Named moves come first, each a turn or a mirror and shown by rows before and after it. Which of them, in which order, take the first row of each pair that follows to the second? Write the first one first, as in the answered first pair.
nuge:
[-12  -9 -20   8   1   1 -13 -16  -1  15 -25   8   8   4 -13  -1  -1   3
  -3  -3] -> [-10  18  -1  -3 -10  14   6 -20   0   6  -2   6  -5   4  12  -9  -1   0
  22  -3]
[ -1  29  10  -6   6   7  14  -7   8  -4   9  -1  -1  -3  10   3  -9  -8
  12 -11] -> [ -4  -1 -10   7  16  -6  -3  -3   9   3 -13   1  17   0 -22  10  -8  -2
 -17  -9]
[-13   5  13  11 -15 -13  -3  -5   8   8  -4  21 -18  14   2  14   5  10
  -7  15] -> [-14   5  14  10 -15 -11  -4  -8   7   9  -5  23 -19  16   3  14   4  12
  -8  15]
[ -8  21   2  -5 -11  -8  16   9   2  -7   6   1   1   2  20  -1   1  -3
  10  10] -> [ -9  -3 -16   7  -3 -18   1  12   3  -3 -16   3  17   3  -4   7  -1   3
 -14  14]
fub:
[  6   8  11 -19  -3   8  16  25 -10 -10   9 -23  -7 -11  -2 -12 -17  -2
 -14 -11] -> [  3   9  13 -21  -8   9  16   9   3 -18  22 -20   1  -3  -9  -7 -19   8
   6 -18]
[ -4  -1   4 -21   6  23  -5 -27   9   2  -1  -4 -12   1  -3 -25   5 -12
  16 -20] -> [ -2   0   4 -20   9  21  -6 -25   3   7  -6  -3 -15  -2   3 -26  10 -15
  11 -13]
[  0   2   0   6  -9 -12  -2  14   2  -1  -5   1  -2  -1  -8   1  -7   1
 -11   4] -> [  0   4   4   6 -10 -11  -4  14   8  -6  -2   1  -3   4 -11   2  -9   2
  -6  -1]
[  4   4   6  -4  -6   2  -6 -12   2   5  14   9 -16   2   7   1   6   3
  14  13] -> [  5   4   3  -5  -1   3  -4  -2  -6  10   9   9 -19  -5  13  -2   9  -4
   2  16]
neda:
[  7 -13   2  -3  12  -4 -21 -11   4  -3   1  -4   9   6 -19  -6   8   2
  -6  -4] -> [ -3 -16  -9   3  11   0 -12 -17   5   2  -8   0  12   0 -19 -11   6   0
  -3  -4]
[  8   1   9  -7   6   2 -10  -9  -3   0   6 -11  -2  -1   8   9   7  -9
   5   3] -> [  1  -2  -4  -3   1   5  -6 -11  -2   9  -7  -2   0  -6   8   5  10 -14
   6   6]
[ -7  -4  -4  -1  21 -23   2   5  -4  -2   9 -17 -14   7  -7  -4   7   7
 -27  -2] -> [-18  -6 -18   6  19 -16  11  -4  -4   9  -7  -7 -11  -1  -7 -10   6   1
 -24   2]
tizom:
[ -9  -6 -16  -3  -1   8   5 -18  10   4  -8   5  -3  -5  -7   2   0  -9
  13  -9] -> [-10   2 -14  -7   1  12  14 -10   4   6  -7   2  -8 -10   2  -4  -2 -14
   6  -8]
[ 11   8  16  -7  -8   0 -23   3  -3  -5  -8  -6 -13  10   9  -4   8   0
  -6  11] -> [  3  -5   6   7  -9  -3 -22   6  11 -12 -10  -5   4  13 -19   1  -7   7
  -5   1]
[ 6 15 -8  0  5 14  3  9 -7  5  0 13 -8 -5 21  5  6 -9  4 -6] -> [  3   1  -9   6   0  12 -13  -7   6  -1  -1  17   1   8   2  21   7   4
  16  -9]

(2 to 3 moves a pair)
[  5  10  11  -1 -22 -20 -24  12  11 -28  19  12   1  20  -3   3 -13  17
  18   0] -> [  3  -2  -6   6 -13 -26 -10  38   8 -24   2   4  12   7 -12  -9 -27   8
  -7  -2]
tizom, nuge
[  1  -7 -14  -7  20   1 -20 -17 -14  12 -13  -7 -21   0   5 -15   9  -1
 -22  11] -> [ -9   9  -3  -7  -1  15  -4 -30  11 -10  15  -7 -17  13  -1  -8  -4  11
  23  -5]
nuge, tizom, nuge
[  6   5   8  -8  19   5  28 -13  -8  -3   4 -14 -15   2   3   4   2  -5
  10   5] -> [  5 -10  -2  -3  26  -5   9 -15 -10   3 -10 -11 -12   6 -12   9  11   0
  -4  11]
nuge, tizom, tizom
[-15  -6  -7   2   8  10   9   1  -7   7 -12  -7   3  -9 -20  -3 -16 -12
  -5   1] -> [-12  -2   3  -8  12   7  -7 -10 -20  15 -12  -5 -11  -7   0   1   6 -11
 -11  13]
tizom, nuge
[ -4 -10  -3  -5  12   3 -12  17 -10  14  -8   7   7 -12   3  -8  -8 -14
  -9  -1] -> [ -8 -10  -7   0   4   4  -7  11   8   4   0   7  18  -7 -11  -5 -22  -7
   5 -10]
nuge, tizom, tizom
[ -1  -5   0  17   3 -31  -9   6  -1  -3 -20   7  13   7   1  12   0   1
  -7  11] -> [ -7  10   3  16 -10 -20   5  -6  10  -8  -6  11  14  11   5   8 -11   3
  22   3]
nuge, tizom, neda
[ -4  -4   3   1  -7  -6 -14  -8   5  -4   4   7   4   9  -8  12   3  12
   8   4] -> [ -6 -11  -7   8  -3 -10  -6   8  -2   3 -10   5   7  -2 -10   6  -2   4
 -14   5]
fub, fub, tizom
[ -4 -14 -14  -4   5   4   5  -4   1  17 -18  13  -1  -4   1  -6   0  -5
  -7  13] -> [ -9  -9 -17  -1  -1   9  20  -1   9   9  -8  10   2  -3  -3  -9 -14  -7
   4   4]
nuge, tizom, tizom
[  0  12  -5  14   7   0   7  43 -33   4 -11  -6  -1  -9   2   4   8 -17
 -33  18] -> [-21  19 -20  11  -6  26  16  -6 -23  18 -16  18  -9 -13  15  -6  18 -21
   9  14]
fub, tizom, neda
[-13   1 -16   1  -8  14  23 -23  12  12 -12  12  -2 -13   3 -11  -1 -14
  30   0] -> [ -5 -28 -21   8   7  -9 -11 -11  11   8 -25   3   9  -4 -26   7   3  -1
  -5   1]
neda, nuge, neda
[  4  -8  16 -20  13  21 -17 -28  -4   1  12 -13 -14  -3  11 -10  11  -4
  14 -19] -> [ -2 -27  -6  -7  20  15  -9 -12   4  -4  -2 -21  10  -8 -21 -11 -12  -7
   0 -30]
nuge, tizom, fub
[ 13  -9  14 -10  11  -6 -23  -9   3 -12   9 -15   2  15 -12  10   4   7
 -10 -11] -> [  1  15  15 -14  -5  12  -3 -21  -1  -1  15   0 -10   7  19   1   8  -1
  18  -3]
neda, nuge, neda
[ -7   0   3 -13  -6  18  -7 -41  15   5  -9  31 -21  16  16   1  28  11
  35   8] -> [-20 -31 -28  12  -1   5  -3 -20  25   4 -32  27  12  14 -28   3   3  16
   8  -3]
fub, tizom
[ -1  26  12   0 -11  -7  16  23   0  -7   4  -7   5  -4   5   6 -15  10
  -4   7] -> [-17  14  -9   8 -18  -1  14  -6   7   9 -14  17   4  -4  -4  10  -6  12
  12  12]
tizom, neda, tizom
[ -1 -16 -28  20  -2 -20   8  -2  11  -4 -15  14  23   5 -24  10 -19   9
  11  -6] -> [ 14   8   7   3  -7 -13  19   3   9 -28  23  -5   9   9  -6   6 -23  12
  30 -17]
neda, nuge
[  0   5   3 -14   6   3  21  12  -7   4   0 -14 -10 -10  18 -13  -1  -8
  -5  -4] -> [ -6 -26 -10   2  10  -8  -8  -6   4   5 -13  -5   7   2 -18   5   1  11
 -14  -5]
nuge, tizom, tizom
[  3 -18 -22  14   6  -3  -9 -13  -1   1 -16   4  13 -19 -20   6  15   6
  -6 -11] -> [ -1   1  -9   9  -6   6   1 -26   9  -8   7   9  11  -9 -13   9  11  12
  26 -17]
nuge, fub, tizom
[ -7   2  -6  -6 -23  14  10 -23  -1  -8  14 -10  -7 -16  14  -5  -9  -7
  16 -24] -> [ 12  -7   2 -13  -4  -3  -6   1 -22  -5   6 -23 -11 -21  21  -5  -1  -9
 -22 -18]
nuge, tizom, neda
[  6  15  19  -3  -9  -6 -12   6   2 -10  19   4  -7   7  -2   8 -11  11
   8   5] -> [  5  -1   5   5   1 -13 -15  20  -2  -3   1  -2   4   2 -17   7 -16   8
 -16   6]
tizom, tizom, nuge
